Here are some points:
[-1.4  0.9  2.1 -1.8 -0.1  0.1  1.2 -0.6 -1.3 -1.4 -1.1  1.3]
[ 0.4 -0.7  0.5  0.5 -0.6 -0.6  0.9  1.3 -0.2 -1.1  0.5  0.5]
[-0.3 -0.9 -0.4  0.4 -0.9 -0.2 -0.5  1.4  0.7  0.2 -0.1  0.1]
[ 0.6  0.9  1.9 -1.6  0.4 -0.3  0.6 -0.7 -0.9 -1.5 -0.5  1.1]
[ 0.9 -0.6  0.9  0.2 -0.3 -0.5 -0.4 -0.5 -0.2 -1.1 -0.1  0.4]
[-1.3  0.6 -0.5  0.  -0.9 -0.4 -0.7  0.7  0.5  0.6  0.6 -0.8]
[-0.2 -0.4 -0.7  0.5  0.4 -0.8  0.5  1.   0.5  0.7  0.2  0.3]
[ 0.3  0.4  1.2 -0.5  0.5 -0.7 -1.  -0.9  1.3 -0.1 -1.3  0.6]
[-0.2 -1.   0.2 -0.9 -0.3 -0.6  1.2  0.1 -1.1 -0.7  0.2  0.3]
[ 2.7  0.7  1.   3.  -1.5  0.7  1.   0.6  0.7 -1.1  1.1 -1. ]
[-2.8  0.8 -2.2 -1.1  0.4  1.3  1.8 -0.6  1.4  1.5 -0.8  0.7]
[ 2.1 -0.6 -1.2  1.7  1.2  0.5 -0.3 -1.2 -1.5  0.2  0.7 -0.7]
[ 3.9 -2.1 -1.   3.4  0.2  1.7 -2.5 -0.7  2.2  1.   2.3 -0.8]
[ 0.8 -1.7 -1.1  1.4 -1.3  0.1  0.4  0.  -1.5  0.2  0.2 -1.3]
[-1.2 -1.8 -1.5  1.1 -0.7 -0.5 -1.7  2.1 -2.1  1.1  0.2 -0.4]
Here are 13 more points, each followed by its number:
[-0.7  0.4 -0.9 -0.5  0.1 -0.3 -0.8 -0.9 -0.7  1.5 -1.5 -2. ] 0
[-0.3  0.5  0.6 -0.5 -0.8 -0.1  0.3  0.   0.1 -1.   0.9 -0.2] 1
[ 0.1  0.5 -0.3 -0.4 -0.1 -0.5 -0.1 -0.4  0.2  1.1 -1.4  0.3] 2
[-0.5  0.   0.3 -0.6  0.1 -0.5  0.  -0.4  0.4 -0.2  0.3  0.1] 3
[-1.2  2.5  1.9  1.8 -2.2  3.2 -0.9  1.9 -1.8 -1.5  2.2  1.6] 4
[-0.1 -0.5 -1.6  0.3  0.8  0.  -0.8 -0.6  0.5  1.5 -1.7  0.5] 5
[ 0.4 -0.9  0.3  0.4 -1.  -0.4  0.4  1.2 -0.7 -0.2 -1.2  0.1] 6
[ 0.3 -1.3 -0.7 -1.1  1.1 -0.4 -0.6 -1.  -1.3  1.  -1.2  0.7] 7
[ 0.   0.   2.6 -0.8  0.5 -0.2  0.1 -0.7  0.2 -1.5  1.3  1.4] 8
[-1.4  0.4 -2.  -1.7  0.8 -0.2  1.3 -0.7  0.7  1.   1.3 -0.3] 9
[ 0.4  0.7 -1.1  0.1  0.1 -0.4  0.1  0.5 -0.1  0.7  0.4 -0.3] 10
[-0.8 -0.5 -2.5 -0.8 -0.6 -0.1 -0.6 -0.1 -1.7  1.5 -1.4 -0.1] 11
[-0.2 -0.4 -1.1  1.7 -1.7  3.   0.2  2.3 -1.5  0.6 -0.6  0.5] 12
Which three of these numbered points are nearest to each point below by angle, seen from the average point of the first points? Their numbers follow each, nearest first.
[-0.3 -0.2  0.9  0.9 -1.3  2.   1.3  2.3 -0.3 -0.6 -0.9 -1.5] > 12 6 4
[ 0.   0.2  0.3  0.  -0.6  0.1  0.4  0.6 -0.6 -0.7  0.7  0.3] > 1 4 8
[-0.1  0.   0.3 -1.5  0.5 -0.8 -0.3 -1.   0.8 -0.2  0.4  0.1] > 3 9 8
[-0.5 -0.5 -1.1 -0.5  0.7 -0.8  0.8 -0.8  1.4  1.6  0.8 -1.3] > 9 10 0
[ 0.2  0.9  0.6 -1.6  0.2 -0.1 -0.2 -0.6  0.1 -0.2 -1.3 -0.1] > 2 3 0
[ 0.  -1.4 -1.1  0.  -0.6  0.2 -1.3  1.1  2.   1.5 -0.3 -0.6] > 5 0 11
[ 0.9  0.6  0.  -0.6  0.9 -0.8  0.9 -0.9  0.7  0.2 -0.3  0.6] > 2 3 9
